In the data rows, 128 means zero.
A hidden rule labels the rows of this table. It goes by one to three of the table's principal directions, not those with the most spread.
[179  57 124 201 112  84 158 189  91 155 160 188 103 150 161  56 175 118
 141 198 206  85  62 143 133 140 153  78 166 131 155 147] WX
[115 139 105 118 128 131 115 129 121 132 120 117 135 136 114 121 119 155
 121 103 118 134 132 119 113 130 112 125 115 121 133 116] WX
[117 131 123  83 132 135 121 100 136 140 108 126 121 136 108 141 133 126
 149  88 100 139 133 111 137 135 121 134 128 149 127 106] Tl
[157 121 162 180 139 128 141 127 176  94 193 149 106 135 132 129 135 123
 110 210 126  85 112 150 168 144 126 133 155 112 133 150] QD
[134 147 164 126 171 151 152  85 149 119 118 124 125  91 160 159 131  45
 137 140 110 152 149 135 122 134 143 167 125 115 108 151] QD
[129 145 176 140 140 148 139 107 164  92 162 120 122  93 145 175 113  92
 120 179 114 119 158 151 167 126 144 159 135 114 107 155] QD
[149  85 114 150 120 101 139 159 121 153 150 161 111 160 127  76 154 139
 145 159 156  93  90 130 130 141 128 102 162 141 153 124] IA
[140 166 148 147 132 158 121 131 150  89 158 116 138 120 119 165 113 125
 108 166  97 142 151 161 146 128 139 145 107 107 106 168] Tl
[116 127 128  76 128 140 110 104 117 137  65 130 125 105 121 154 141 121
 142  50 109 160 118  92 118 123 123 133 115 150 116  89] WX
[125 157 126 139 141 140 130 120 130 113 138 110 138 124 132 142 110 121
 114 137 117 141 149 144 121 129 128 140 105 105 119 150] Xj
[143 120  83 122 124 109 122 137  85 161  98 136 126 155 121  97 156 141
 141  81 132 153 101 111 103 142 129  93 107 135 137 126] Xj
[117 110  96  87 149 115 133 105 117 179  89 135 121 147 121  90 149 114
 163  71 120 138 116  93  94 144 110 124 142 150 148  93] IA
[131 117 140 112 134 133 132 117 130 134 107 142 120 118 132 134 141 105
 142 114 127 133 117 118 129 128 132 134 136 141 125 115] WX
[108 145 116 108 125 134 115 122 122 128 111 108 141 123 119 138 113 143
 122  97 117 142 145 120 115 121 120 134 113 126 124 118] WX
[134 139 154 142 144 133 142 109 134 116 124 121 130 100 157 149 128  84
 122 141 131 142 140 132 126 123 142 144 123 117 115 148] Tl
[131  99  95 120 117 101 127 145 100 164 108 141 124 153 124  86 149 145
 144  98 148 125 101 109 107 132 123 100 137 146 147 108] IA
[144  67  98 133 106  76 134 154  80 177  96 158 111 144 146  70 173 140
 147  94 180 116  72  92 108 130 131  78 151 155 155  98] IA
[122 124 137 108 139 138 135 111 130 138 111 135 125 121 130 134 130 100
 147 116 125 134 131 123 127 130 130 140 133 137 126 117] Xj
[140 120 103 130 137 112 128 123 100 158 104 134 124 136 136 102 157 120
 139  96 132 151 111 104 106 142 130 105 122 131 137 129] IA
[116 139 126  80 133 141 118  95 143 131 109 122 122 133 104 151 128 129
 144  86  91 141 137 112 141 134 118 139 124 146 122 106] Tl
[136 122  95 101 126 115 123 127  90 160  81 132 128 140 126 115 155 123
 147  65 124 164 107 107 101 134 133 107 108 144 128 119] QD
[122 146 142 118 133 145 124 112 128 115 109 119 134 106 133 157 121 112
 122 111 118 149 140 125 127 121 132 142 111 123 113 129] Xj
[171 127 132 172 134 118 148 147 117 125 151 143 123 138 149 118 153  95
 128 172 139 137 110 157 129 139 156 114 120 116 121 179] Tl
[140 154 113 136 138 146 126 140 122 112 145 124 132 134 122 141 120 126
 121 142 107 143 134 160 122 140 134 134  95 102 111 161] WX
[109 140 122 100 115 139 111 129 117 121  97 114 141 115 119 151 114 146
 121  86 120 146 137 120 118 112 124 133 108 132 117 110] Xj
[119  93 179 138 149 142 159 114 142 141 147 157 112  90 161 124 125  61
 161 189 163  94 145 135 152 130 146 155 181 133 135 125] WX
[165  91  86 155  94  71 123 155  77 147 104 149 111 163 134  88 177 173
 115  84 166 129  55  98 121 134 126  59 112 140 145 115] Tl
[ 97  97  98  62  58  75 100 142 106 156  56 106 143 156 100 117 134 208
 126  16 147 130 101  70 116  82 108  90 136 198 145  50] Tl
[ 98  70 144 115 120  93 152 128 123 159  96 137 123 101 168  96 125 107
 141 114 193  88 115  96 105 101 119 135 178 152 151  72] IA
[137 155 138 161 150 133 139 122 141 114 152 111 139 120 147 131 120 103
 111 165 120 138 149 147 115 131 134 143 120 101 122 167] QD
[127 107  89 147 108  81 128 151  92 153 125 117 131 145 142  84 137 165
 117 110 164 118 112 112 105 125 122  90 127 126 148 122] QD
[128 110  89  93 144 115 127 112 108 176  90 141 117 152 116  91 158 124
 161  69 118 143 105  94  99 149 114 112 133 148 146  99] IA
[101 121 106 121 127 117 127 124 121 150 126 120 135 146 119  97 110 155
 131 113 146 110 138 113 113 126 106 123 138 131 152 100] Xj
[141  97 107 153 100  88 123 167 101 141 129 135 125 138 139  92 148 164
 117 127 163 113  95 117 117 122 130  91 138 133 143 123] IA
[122 162 145 129  82 153  93 181 131  76 150  98 156  97 114 186  95 173
  94 157 106 143 162 170 151  96 154 138 102 118  90 165] IA
[164  86  88 155 120  76 143 137 109 166 139 162 103 200 117  57 173 155
 141 124 157 101  66 109 129 153 114  72 146 148 168 115] Tl
[125 130 110 129 131 121 119 125 124 133 123 123 128 135 122 115 132 148
 121 109 123 129 122 113 116 134 114 119 124 123 136 118] IA
[118 135  83 126 125 129 111 143 119 141 140 126 134 171  90  94 117 184
 125 115 118 120 125 126 114 141 101 111 119 122 149 116] WX
[126 134 141 141 136 151 134 146 150 117 171 134 132 133 119 125 106 123
 133 189 124 105 149 164 139 132 131 149 143 115 129 148] WX
[109  93 125 101  99 101 124 132  91 149  60 130 130 103 149 124 137 135
 129  58 173 134 103  87 107  98 127 111 130 156 132  76] Xj
[ 81 193 149  94 132 175 109 118 177  82 157  69 162  98 108 193  58 140
 106 149  72 136 214 165 135 106 122 190 111 106  97 148] IA
[138 158 122 135 137 134 118 115 156 106 164 111 125 145 109 144 125 146
 114 145  85 130 142 141 148 145 122 131 116 113 121 154] QD
[134  92 100 119 112  97 127 143  96 162 103 145 118 145 129  92 155 144
 144  93 152 124  93 104 114 131 126  96 137 148 145 104] IA
[150 135 102 119 131 125 121 128 117 142 118 135 124 159 108 118 154 134
 139 103 103 152 109 124 122 146 130 109 112 137 128 138] QD
[152  92  76 136 134  92 140 143  77 187 103 156 115 169 133  58 173 124
 157  95 156 137  81 106  91 152 128  83 130 140 156 122] Xj
[132 116 101 136 105 106 121 160 105 137 129 126 133 146 124 105 132 164
 121 121 145 123 113 129 117 123 128 103 123 131 136 128] QD
[ 99  88 152 116 110 109 144 134 134 137 114 132 129 109 150 118 110 122
 133 131 179  89 127 117 127  96 123 139 167 151 141  85] Xj
[119 135 110 103 121 123 111 121 135 126 126 115 126 138 108 136 127 160
 124  98 102 130 129 116 132 133 114 124 122 133 127 114] IA
[123 174 104 113  97 158  64 128 105  92  92 110 141 125  77 176 124 215
  88  53  83 177 124 101 143 125 112 101  64 120 109 113] WX
[135  94 122 125 110 101 129 140 101 149  98 142 120 121 144 111 154 128
 137 100 158 129  98 104 120 121 136 104 138 147 135 109] IA
[137 104 133 137 123 112 134 135 126 134 123 142 118 126 139 114 143 125
 129 130 148 114 104 118 128 126 128 119 144 137 135 116] IA
[159 122 111 195 133 115 154 175 130 128 209 145 127 179 128  76 123 134
 125 229 153  88 121 186 130 147 136 114 140 101 147 182] Tl
[127 154 123 130 128 137 111 112 128 113 127 114 132 129 114 148 125 149
 111 110 105 146 137 119 139 133 122 122 104 119 121 134] Xj
[119 158 142 133 139 154 116  95 114 113 113 116 132  96 133 165 120 116
 117 111 117 160 153 115 141 131 134 132  98 109 113 137] Xj
[143 102 130 161 108  94 132 157 116 129 138 133 124 122 151 107 144 141
 114 148 162 111 105 125 127 119 137 105 143 128 135 135] QD
[ 92 176 151 105 144 166 121 113 168  96 152  84 152  94 125 176  76 116
 116 153  86 134 199 157 129 115 127 183 121 106 104 148] IA
[ 94 153 205 102 141 171 138  77 186  84 124 111 135  75 138 203  85  79
 121 147 113 122 178 135 163  99 130 192 140 133 103 113] Tl
[122 140 116  88 126 135 114 107 141 129 118 122 123 147  96 145 131 146
 139  91  89 139 130 116 143 137 117 128 120 146 125 113] Tl
[166 110 144 173 171 136 162 116 143 138 182 171  96 141 143 100 155  71
 155 208 132 103 114 152 153 172 141 130 155 110 139 165] WX
[110 163 134 158 124 134 116 136 130  95 148  88 152  99 143 150  92 151
  84 149 130 133 166 141 120 111 126 139 105  91 116 152] IA
[114 167  94 129 111 133 106 154 128 111 154  92 154 156  97 131  94 188
 101 130 104 134 156 153 117 122 116 125  97 110 124 149] Tl
[142 119 114 146 135 122 123 130 125 132 138 142 115 139 123 108 145 144
 125 131 127 119 106 118 129 147 118 111 131 119 139 125] WX
[ 80 192 136  95 119 162 103 127 165  84 153  61 166 106 107 187  59 161
  99 136  77 138 209 161 130 101 121 176 104 108 100 147] QD
[128 178 131 122 138 152 124 111 150 105 150 101 143 140 109 162 107 124
 119 140  83 152 165 155 139 131 132 146 100 116 110 164] Tl
[156  96 162 199 135 126 156 155 131 115 191 166 106 111 163 109 134  98
 127 235 176  79 115 163 161 141 150 125 160 102 134 163] WX
[137 142 140 146 133 127 136 122 129 114 132 118 133 116 146 143 127 108
 115 140 129 140 136 138 128 123 140 133 116 117 117 152] Tl
[132  92 104 115 112 104 128 144  98 162 102 149 119 147 124  93 151 143
 148  95 153 122  94 106 117 129 126 100 140 152 145  99] Xj
[136 151 138 153 124 128 126 129 127 102 136 109 138 113 141 151 120 128
 100 139 127 143 139 139 130 120 137 128 105 109 114 155] Tl
[163  47 111 166 106  77 158 180  77 178 128 186 105 155 156  51 175 117
 159 156 211  91  61 126 121 134 148  77 167 152 160 120] Xj
[ 89 197 163 104 148 187 116 110 193  75 175  76 156  95 111 196  59 119
 109 177  63 131 218 176 144 116 125 202 118  98  95 161] IA
[115 146 123 120  87 133  86 148 115  94 114 105 140 106 110 167 113 196
  90  94 117 141 132 117 142 107 124 113  98 124 110 116] WX
[155  58 126 137 156  85 163 110 123 185 114 177  88 138 162  62 191  73
 172 127 163 102  71  90 115 156 127 107 186 153 161 102] IA
[133 136 130 133 129 144 126 135 130 121 140 136 130 136 115 132 122 130
 130 146 122 128 131 143 137 132 131 130 122 124 126 138] Xj
Which label does each new row get?
[138 150 174 150 138 154 134 110 171  87 171 127 123 113 128 168 115 108
 114 187 107 117 149 153 172 131 138 152 133 115 112 157] >> Tl
[153 124  87 126 140 117 130 126  98 160 113 145 118 166 115  96 162 127
 149  96 118 151  99 118 112 156 127  99 111 132 138 135] >> Xj
[ 94 154 104 102 139 139 116 106 129 137 116 100 144 138 108 125 100 151
 125  92 109 138 159 115 107 128 103 139 114 121 135 109] >> Xj
[115 154 135 102 123 145 112 114 150 107 130 108 133 122 108 165 112 143
 121 114  91 138 150 130 145 124 123 143 117 130 113 127] >> QD
[136 138 156 132 148 152 143 114 145 116 137 137 125 115 136 148 125  83
 137 157 118 133 139 147 139 132 141 152 129 121 116 147] >> Xj
[124 155 117 114 133 139 119 117 153 117 154 111 131 152  99 140 115 148
 125 133  87 129 148 141 140 139 117 137 120 125 125 140] >> QD
[154 135 109 137 137 118 123 124 123 134 127 132 120 149 121 117 156 132
 127 114 107 146 107 120 122 148 127 109 115 126 130 143] >> QD
[148 136 107 133 152 133 135 116 103 149 113 140 123 143 129 114 152 101
 145 111 118 159 117 125 111 152 135 116 107 121 129 146] >> Xj
[146 130 103 120 134 119 128 124 101 150 102 133 126 145 126 116 155 118
 141  92 118 160 110 117 110 141 135 108 109 134 128 136] >> Tl
[138  48 179 157  90  79 157 163 143 127 143 161 107 105 173 107 145 115
 129 183 207  58  86 123 156  96 144 118 200 162 144 100] >> QD
[143 134  96 114 118 115 113 131 106 144 100 126 130 155 109 118 153 150
 131  79 110 159 107 110 114 135 127 100 107 143 130 127] >> QD
[139 140 124 108 134 132 121 113 138 124 115 125 123 133 117 145 142 123
 131 101  95 148 120 122 129 136 127 130 115 134 117 130] >> QD
[136 137 144 132 136 133 136 115 125 121 115 125 130 110 146 147 133  97
 126 125 128 147 131 129 127 124 141 135 116 124 115 142] >> Tl
[113 159  71  96 114 137  99 142  94 136  99 106 149 157  90 128 113 182
 121  62 102 163 134 127  98 128 112 113  76 122 123 121] >> Xj
[156 132 155 171 150 134 153 131 147 112 167 140 122 124 150 127 133  83
 125 197 133 118 129 161 137 137 145 141 137 109 123 171] >> Tl
[131  99 127 143 106  97 134 154 114 138 127 130 129 126 148 105 136 137
 123 135 164 111 111 124 120 113 135 111 146 138 137 123] >> QD
[158 128 101 139 129 113 122 133 108 144 119 138 122 155 119 107 163 138
 131 108 117 150  99 117 119 146 131  97 114 132 133 141] >> QD
[119 150 102 132 126 139 107 137 131 117 146 116 135 148  99 123 111 177
 110 126 108 125 136 133 125 137 107 123 110 110 133 128] >> WX
[111 112 100 121 124 114 120 130 110 150 112 130 127 140 120  96 127 160
 129  97 145 116 117 102 110 131 105 112 134 131 149  94] >> WX
[122 156 127 172 140 134 125 136 126 110 158 103 145 109 146 127 104 135
  96 166 134 130 158 144 114 128 128 135 113  85 126 162] >> WX
[149 132 152 159 148 133 143 122 159 110 163 138 118 127 139 131 134 101
 122 180 121 114 125 146 142 139 132 141 141 114 126 153] >> QD
[146  77 112 136 111  93 135 151  96 163 112 160 111 144 138  83 165 133
 148 117 168 113  82 107 124 132 134  91 152 151 149 109] >> IA
[ 80 171 145  93 142 161 121 108 169 107 147  80 154 100 120 167  71 123
 122 141  89 129 203 148 125 113 119 184 129 114 112 134] >> IA
[147 152 127 137 136 141 135 121 137 118 153 129 128 156 112 138 128 118
 132 151 105 139 136 154 145 141 137 129 111 123 121 161] >> Tl
[133  92 163 138 133 117 148 121 135 134 117 150 114  98 162 122 144  86
 138 143 161 109 110 115 131 120 137 136 162 139 132 112] >> IA
[129 140 141 120 124 145 123 126 127 112 121 127 130 114 126 157 123 121
 125 124 119 141 134 136 140 123 138 136 113 127 112 134] >> Xj
[154 106 105 123 136 111 138 132 127 152 136 153 107 166 117  96 161 124
 153 126 119 119  93 128 128 154 126 110 140 142 140 129] >> QD
[ 96 139 148  95 118 148 108 133 161 107 115 107 145 102 115 155  99 147
 115 116 109 123 151 124 120 101 114 162 140 137 118 100] >> IA
[123 165 184 181 109 145 137 161 190  50 224  93 152 112 136 175  65 140
  77 255 127  86 183 206 169  96 144 169 136  95 105 189] >> Tl
[125 131 123 121 137 141 122 121 117 131 110 134 127 118 127 132 131 123
 131 108 124 141 126 119 119 134 125 130 117 121 124 120] >> WX
[152 151 151 185 149 127 157 135 159 105 192 118 134 137 150 126 117  93
 111 219 128 115 150 177 134 133 144 145 133  99 124 193] >> Tl
[146  91 113 140 120  95 139 143 104 159 119 149 116 144 141  88 159 126
 143 122 158 120  93 113 118 133 134  98 146 143 145 121] >> QD
[147 173 114 165 124 146 104 152 157  82 189 111 137 158  92 140 111 187
  86 174  84 124 136 164 143 142 115 125 100  94 120 170] >> IA
[126 102 112 115 118 112 131 146 120 151 124 139 124 145 123 100 135 139
 144 122 142 112 113 124 120 127 125 117 146 145 141 111] >> IA
[116 154 125  93 128 143 115 104 147 119 127 111 131 139 100 156 117 141
 132 104  87 140 149 126 144 131 120 139 115 137 119 123] >> Tl
A new table starts here. Each row of this table is followed by its label. One hidden rule gives the labels. It looks at one to three of the table's principal directions, none of them among the few with the most spread.
[117 122 113  93 110 142 169 136 113 136 166 140 131 146 112 129 162 119
 137 136  89 111  99 104  78 144 134 124 125 117 124 103] NC
[113 104 131 117 125 140 103 147 122 153 134 130 134 152 114 137 153 128
  85  95 148 141 162 153 146 128 109 101 123 150  89 137] NC
[153  95 130 122 113 174 152 111 131 118 151 140 147 127 169 115  85 128
 105 120 111 150 117 130 118 128 118 181 100 101 127 134] NQ
[132 123 116 128 127 165 124 124 124 147 131 126 117 132 140 114 141 131
 125 111 132 104 137 129 127 135 119 118 126 117 141 121] MZ
[145 156 122 141 141  86 133 142 120 122 145  97  95 130 115 136 145 120
 142 146 120 111 130 121 133 138 122 136 135 138 137  99] NQ
[135 140 113 114 122  90 144 145 111 110 138 138 131 126 114 151 156 116
 144 119 105 110 125 100 103 139 147 113 137 143 130 117] NQ
[145 176 121 174 135  70 130 123  90  56  39 169  90  78 141 140 154 109
 230 102 112 115 122  97 104 136 161 140 125 126 158 133] NQ
[114  50 132  91  76 193 125 165 124  99 175 243 191 106 156 141 115 147
  93  30 119 188 107 168 140 141 133 110  90  42  83 136] NQ
[152 180  92 169 113  72 156 155 127  65 107 151 121 105 146 144 155 127
 200  91 129  98 116  81 107 142 142 190 103  94 141  89] NC
[134 169  95 112 131  87 146 144 107 136 151  97 115 131 105 137 174 116
 150 140 109  70 135  96  89 120 147 123 153 163 145 112] MZ
[140 139 132 119 127 185 110 123 137 152 127 109 107 128 127  92  94 121
 140 174 133 138 122 146 169 118 131 131 127 131 140 159] MZ
[122 119 162 125 131 170 104 100 107 110  68 164 114 100 137 113 103 108
 164 136 109 184 104 147 142 129 151 102 121 125 134 181] NQ
[117 102 144 108 134 168 158  85 109 138 139 148 119 109 138  97 101 133
 139 175  89 124  91 143  87 121 147 117 151  96 170 134] NQ
[105 116 132 113 148 111 146 116 143 159 180  95 134 141 107 122 130 132
  87 174 125 118 117 133 121 113 121 108 154 132 133 100] MZ
[125 111 107 162 138  64 151 145 160 132 201  76 145 133 126 150 145 161
  64 119 151  72 144 130 134 116  83 167 140 113 132  63] NC
[154 115 142 134 115 205 152 102 151 128 136 121 122 145 166 109  84 137
 135 142 111 154  83 119 125 178 116 172  90  67 155 109] NC
[105 128 164 143 179  59  85 110 135 164 114  70 107 128  85 127  98 144
  85 205 164 126 173 182 170  85 125  82 195 197 137 158] NQ
[111 141 119 142 138 104  97 145 149 126 137 100 143 108 111 137 145 130
 112 120 157 120 133 137 178 106 136 113 143 141 130 141] MZ
[107  93 144 123 131 121 100 146 147 153 169 133 159 141 130 150 130 150
  54  74 156 154 152 161 152 129  90  93 120 111  84 100] MZ
[124 106 140 153 122 148 124 111 159 123  98 153 144 119 148 110  74 153
 125 137 158 136 133 143 150 110 108 149 121 103 127 141] MZ
[153 133 140 149 118 183 118 100  90  90  35 197  93  91 175 110 117 110
 208  84 102 146 115 116 111 153 137 120  97  95 152 153] MZ
[145 146 135 169 159  82 138 121 169 148 179  14 105 153 120 126 102 143
  81 199 150 113 132 139 164 123  85 199 134 143 142  88] NC
[120 207 112 106 176  25 134 153  83 186 167   0  39 176  29 136 220  89
 142 240 103  63 155 117 106 119 133  94 192 250 134 101] NQ
[128 154 104 106 115 149 151 137  97 129 126 149 104 127 121 112 170 104
 182 129  96 108 109 103  90 133 145 122 120 123 131 119] NC
[193 179  90 177 126  87 174 153 149  82 180  92 106 130 170 137 131 124
 154 107 126 106 111  79 129 169 115 232  82  71 151  37] MZ
[111 104 132 127 134 123 114 137 142 134 150 124 148 133 120 141 143 130
  83 106 146 144 134 141 155 128 121 105 128 127 110 123] NQ
[146 159 120 129 109 164 133 119 104  71  70 192 122  82 159 124 133 101
 223  90  91 147  78  88 107 155 179 125 101  86 159 148] NQ
[148 170 103 134 136  98 176 124 121 117 161  70 104 136 124 118 146 108
 154 181 101 101 104  95  96 125 141 203 126 141 150 104] NQ
[124  91 133  98 110 171 138 121 125 124 142 167 154 119 136 124 111 124
 118 122 105 145 105 129 122 129 139 107 126 109 128 146] NC
[143 140  94 154 114  94 136 168 120  83 128 151 130 126 136 150 179 115
 143  62 144 123 143 106 138 142 132 166  97 118 107 105] NQ
[192 164  85 181 100 128 192 139 133  39 128 168 121 104 200 124 123 121
 205  74 113 123  88  68 102 171 142 255  58  33 158  68] NQ
[102 153 131  72 112 123 110 167  71 144 119 132  97 149  63 145 199  95
 169 141  87 143 123 137 104 140 152  74 138 187  88 163] NC
[120 165 111 122 160  63 142 142 111 162 176  41  85 157  75 132 187 112
 115 189 120  83 143 124 117 118 126 127 165 187 134  97] NQ
[136 110 120 117 124 136 142 129 110 131 146 133 127 138 134 135 148 124
 113 108 111 115 134 122 104 142 125 125 126 128 130 116] NC
[163 172  99 124 116 124 155 160 152 143 179  84 107 163 121 109 117 114
 140 176 134 113 129 103 147 125 105 192 103 135 109  91] NQ
[171 196 104 192 113  97 151 135 138  41  71 155 114  84 174 128 113 129
 236 103 130 122  96  82 123 147 154 227  86  69 164 109] NQ
[122 117 137 119 142 156 113 109 127 163 115 129 124 147 134 117 128 123
 103 119 142 135 151 133 128 130 118  88 131 143 121 128] NQ
[165 162 104 148 105 185 142 107 142  92  73 160 133  96 181  98  90 123
 204 116 127 112 102  82 122 132 157 181  98  88 173 151] MZ
[112 130 131  87 110 155 115 144 135 167 129 120 140 167  95 128 132 125
 118 150 132 136 138 129 129 126 122 102 128 167  91 154] MZ
[114 127 117 116 127  90 115 153 126 139 125 131 138 143  95 150 165 121
 112 113 141 108 158 117 132 119 123  83 145 173 100 129] MZ
[126 147 114 129 136 129 155 116 154 136 175  86 141 122 133 118 122 137
 123 159 123 104  93 110 117 124 142 157 136 100 164 101] NC
[145 138 123 122 134 130 140 127 107 127 128 100 101 147 119 125 149  97
 136 149 108 135 129 115 123 138 133 148 119 163 124 135] NQ
[ 99 135 118 130 119 141 141 107 139 112 118 179 168  80 154 121 119 162
 163  97 126 100  90 117  83 118 168 113 144  55 175 120] NC
[158 127 122 142 101 146 121 155 136  86 108 170 133 124 149 131 107 120
 152  96 141 165 130 125 168 144 129 167  86 107 105 142] NC
[136 131 162 152 125 112 101 125 133  92  75 143 121 103 130 135  82 128
 159 143 129 173 120 147 165 123 121 140 118 132 117 165] NC
[128  86 133 121  88 216 102 130 152 129  89 210 173 125 169 116  83 148
 120  58 157 156 141 138 152 131 109 114  90  86  99 161] MZ
[120 124 145 129 135 129 127 102 112 136  74 164 114 125 132 111 104 132
 152 145 130 127 147 135 100 111 123 107 141 141 126 144] NQ
[116 162 101 120 136  99 116 152 139 149 170  81 145 131 111 133 156 133
 105 124 153 105 144 129 137 102 145 138 144 151 124 126] NQ
[176 156 116 157 122 158 143 118 130 102  93 112 107 145 169 117 117 106
 160 115 130 147 128  96 129 157 126 211  77 124 133 128] NC
[ 99 154 137  87 128 103 100 139  89 149  71 145 112 142  70 149 175 110
 169 142 111 117 145 118  97 132 157  35 166 201 113 170] MZ
[147 108 138 130 124 187 142 115 152 143 155 116 120 145 150  95  81 126
 108 161 131 158 112 141 157 133 101 170  98  98 122 119] NQ
[125  98 157 144 129 154 132  98 135 121 108 157 124 110 152 115  82 151
 135 137 120 143 107 150 123 137 113 127 126  80 149 124] NC
[152 141 154 121 109 189 124 107 142 107  80 149 124 119 146 103  52 119
 182 176 113 185  88 127 149 139 151 160 103 112 140 180] NQ
[108  91 156  79  92 195  97 139 156 148 114 195 174 135 115 117  62 142
 118 143 141 184 119 157 167 116 134  75 124 119  88 186] NC
Which label does each new row get?
[115  92 144 113 109 175 101 121 143 132  92 178 161 118 133 120  84 144
 121 121 146 149 135 149 153 113 134  95 132 125 119 182] >> MZ
[125 145 129 111 126 135 140 120 112 130 127 128 119 123 122 121 129 124
 158 153 103 124 106 122  99 131 152 125 139 126 147 135] >> NQ
[ 62  81 178 112 159  93  62 118 111 174 118 114 140 120  81 166 154 160
  58 110 139 131 158 195 135 118 116   0 193 168 121 156] >> NC
[ 75  93 147  82 152 100 116 141 156 203 223  78 160 172  74 145 150 135
  14 155 143 144 139 158 144 108  95  51 160 162  77  93] >> MZ
[182 152  84 146  88 156 142 165 146  97 142 136 135 127 169 126 122 124
 156  77 135 104 132  89 146 142 109 208  74  96 121 109] >> MZ
[ 66 105 130 111 143  80  91 134 145 168 154 111 174 103  84 141 135 168
  68 139 163  81 158 169 142  60 134  55 203 163 130 158] >> MZ
[133 122 144 143 148 144 112  95 117 129  73 141 108 120 143 117 117 119
 139 126 132 135 140 128 130 135 133  96 135 138 149 144] >> NC
[138 117 122 128 119 130 159 124 130 128 151 135 127 131 140 121 116 136
 129 138 113 106 120 118 103 130 109 149 124 106 135 100] >> NC
[183 189  68 180 111  97 159 179 148  76 179  97 118 130 170 145 171 125
 157  56 145 102 119  80 140 170 120 245  64  66 134  45] >> NC
[103 147 116 126 128 104  83 149 152 160 109 111 151 126  96 129 126 152
 114 138 181  90 174 145 162  79 132  96 166 177 118 170] >> MZ
[162 159 106 166 148 116 157 125 139 128 162  57  95 158 151 130 164 113
 117 116 130 111 124  93 123 169 102 193  94 113 143  56] >> NC
[120  80 167 139 139 142 117 100 127 123 113 157 130 115 144 128  90 143
 101 123 127 165 125 165 138 136 114 103 131 101 132 133] >> NQ
[ 90 125 141 147 161  84  83 125 170 156 141  67 164 129 107 136 117 152
  52 140 194 140 162 169 183  79 125 123 158 166 113 153] >> NQ
[140 150 132 121 122 185 138 108 108 141  93 132  88 141 139  96 123 114
 181 153 105 133 110 118 102 148 130 142 109 120 141 136] >> NC
[ 97  95 136 103 125 110  98 131  97 139  83 177 146 122 102 151 155 133
 115  92 131 112 169 141 107 111 136  41 165 177 109 170] >> MZ
[136 130 141 134 136 130 146 104 119 114 122 126 111 115 139 120 110 127
 151 156 102 132 101 126 108 140 139 140 132 109 158 122] >> NQ
[ 97 130 111  83 110 174 122 130 119 147 120 158 151 114 109 105 142 116
 149 140 120 116 116 124 119  90 166  90 146 145 126 180] >> MZ
[133 154 113 119  96 192 132  99 108  97  29 208 141  85 163 104 110 123
 231 103 107 107 104  86  78 123 180 122 121 107 168 189] >> MZ
[129 104 135 123 128 141 118 125 117 128 122 150 137 129 141 139 134 126
 107  88 126 142 141 133 124 139 122 103 121 126 117 129] >> NQ
[131 105 136 141 140 104 129 121  86 108 127 139 101 101 133 135 144 128
 128 115 105 120 137 155 114 126 127 123 144 126 144 128] >> NC
[142  77 132  92 111 171 164 128 104 126 164 174 130 150 138 125 127 108
 107 119  89 158 114 125 104 155 124 118 107 110 108 113] >> NQ
[140 146 120 149 131  64 140 155 130 101 137  99 114 141 105 148 147 116
 133 149 133 130 135 119 145 130 122 172 123 156 109 115] >> NC
[173 175  91 167  99 119 111 155 138  69  63 143 138 100 157 136 117 123
 192  84 157 108 149  93 160 120 150 200  99 139 136 172] >> MZ
[140 151 104 146 121  54 139 177 130 104 156 113 125 146 111 160 168 125
 125 102 142 116 150 112 133 136 112 166 113 141  93  87] >> NQ
[130 110 141 118 148 119 139 104  98 135 122 117 106 137 116 127 132 118
 117 163 107 127 136 139 105 133 146 113 155 160 148 143] >> NQ
[119 101 169 122 135 145 117  94 103 130  65 190 112 119 136 119  94 131
 149 133 114 158 133 147 104 135 125  70 138 124 127 147] >> MZ
